A single turn carries every row of the set below to another of its rows. Some are shown first; where does it send the rows asked next?
Mobar: [.00 -.20 -.04 .21 -.16 .31 .15 .25 -.10 .01 .16 .00 .19 -.08 .06 .10]
modu: [.09 -.13 .01 .11 -.04 .26 .21 .18 -.25 -.02 .16 -.12 .40 -.05 .12 .09]
kag: [.08 -.10 .08 .13 -.09 .27 -.20 -.12 -.04 -.01 -.14 -.09 .15 -.07 .23 .08]
Lasas: [-.05 -.16 .03 .12 -.01 .11 -.04 .33 .01 -.01 -.10 .04 .10 .19 .20 .22]
Kug: [-.03 -.24 .06 .09 .06 .21 .11 -.03 .15 -.07 -.19 .00 -.01 -.06 .17 -.07]
nek: [.04 -.14 .17 .07 .10 .25 -.06 .24 .01 -.13 -.02 -.12 .17 -.20 .16 -.05]
fivid: [-.05 -.20 .07 .16 -.07 .30 -.01 .28 .04 -.07 .08 .00 .07 -.18 .10 -.01]
pomat: [-.08 -.35 -.09 .24 -.10 .24 .19 -.01 .05 .02 -.09 .04 .05 .01 .10 -.03]
zur: [-.02 -.15 .05 .07 -.02 .13 .14 -.13 -.10 -.01 .21 -.14 .34 .14 .04 .09]
Reda: [.04 -.15 .00 .09 -.06 .16 .06 .27 -.02 .00 .01 .08 .15 .27 .24 .26]
Mov: [.01 -.05 .08 .03 -.05 .02 .16 -.10 -.15 .00 -.14 -.23 .09 .06 .00 .17]
vafe: [.08 -.18 .04 .08 .17 .02 .26 .16 -.06 .00 -.09 .15 .26 .12 .20 .19]
Vedi: [-.07 -.26 -.14 .24 -.08 .18 .32 -.02 -.16 .04 -.10 -.06 .24 .09 .08 .06]
zodov: [-.11 -.15 .04 .12 -.13 .19 .14 -.06 .01 .06 .21 -.05 .17 .11 -.04 .13]
zotuk: [.01 -.31 .03 .16 .18 -.03 .08 .17 .02 -.04 -.16 .16 .21 .02 .20 .07]
Kod: [-.02 -.20 .04 .12 .06 .04 -.12 .30 -.02 -.08 -.12 -.02 .20 .18 .26 .14]
seze: [.09 -.25 .06 .07 -.09 .03 .04 -.20 .03 -.09 -.03 -.08 -.03 .01 .07 .06]
lotuk: [-.02 -.21 .00 .16 .09 .02 .25 .21 -.06 .04 -.10 .16 .22 .12 .12 .22]
Takov: [.08 -.16 -.02 .04 .03 .27 .11 .29 -.08 .07 .09 -.06 .12 -.24 .07 .13]
tona: [.00 -.32 -.03 .19 -.14 -.01 .02 -.15 -.09 -.04 -.04 -.14 .04 .02 .01 .06]
pugat: [.18 -.24 -.06 .06 .07 .21 .10 .20 -.17 .01 .14 -.12 .28 -.23 .15 .08]
duza: [.09 -.10 .14 -.04 -.02 .05 .12 -.16 -.01 -.08 -.10 -.15 .00 .03 .07 .12]
ges: [.12 -.20 .00 .06 .01 .12 .06 .19 -.08 -.05 .05 .05 .26 .27 .32 .21]
fud: [-.05 -.13 .14 .06 .11 .08 -.01 -.12 -.07 -.07 .06 -.24 .34 .07 .09 .01]
sovu: [.13 -.21 -.01 .08 .14 .16 .01 .24 -.17 .00 .04 -.16 .26 -.26 .13 .04]
deni: [-.02 -.04 -.04 .20 -.21 .28 -.02 -.05 -.18 .12 -.07 -.07 .16 .01 .10 .21]
pupop: [.16 -.20 -.05 .07 .02 .26 .15 .22 -.12 .05 .16 -.03 .17 -.22 .11 .13]
pibe: [.11 -.08 .12 .04 .10 .24 .09 .18 -.18 -.12 .03 -.19 .38 -.12 .20 .01]
rupe: [.09 -.22 .02 .09 .09 .06 -.07 .21 -.06 -.09 -.04 -.01 .31 .22 .32 .15]
lefe: [-.21 -.13 .12 .12 -.04 .18 -.01 .02 .10 .02 .08 -.08 .05 .04 -.07 .08]
Fum: [.13 -.01 .10 .06 -.05 .26 -.08 -.15 -.09 .02 -.10 -.11 .24 -.01 .24 .13]
defe: [-.05 -.18 -.01 .17 -.11 -.02 .10 -.07 -.19 .01 -.11 -.23 .11 .07 -.04 .13]
Ridel: [-.16 -.12 .18 .08 .10 .10 -.10 -.03 .07 -.07 -.02 -.20 .17 .00 .01 -.01]
rer: [.09 -.24 .06 .08 .22 .00 .16 .12 .00 -.06 -.12 .15 .28 .07 .26 .10]
rone: [.01 -.11 -.02 .10 .10 .18 .30 -.04 -.19 -.01 -.19 -.19 .30 .09 .15 .05]
zutu: [.02 -.11 .12 .00 .18 .19 .20 -.04 .00 -.09 -.25 -.15 .18 .00 .21 -.03]
fuf: [-.06 -.28 .00 .23 .11 -.01 .13 .23 -.01 .01 -.15 .18 .18 .06 .13 .14]
leza: [.09 .02 .04 .09 -.13 .28 .02 -.10 -.20 .09 -.08 -.11 .25 .05 .16 .21]
Ven: [.06 -.17 .00 .07 .10 .21 .02 .32 -.09 .01 .01 -.13 .13 -.27 .07 .08]
dok: [-.02 -.11 -.01 .24 -.18 .26 -.17 -.05 -.06 .07 -.12 -.05 .10 -.06 .13 .11]

rupe moves to ges
lefe moves to Ridel
zutu moves to rone
Now find these:
Fum moves to leza
pupop moves to Takov
Mobar moves to fivid
seze moves to duza
lotuk moves to fuf

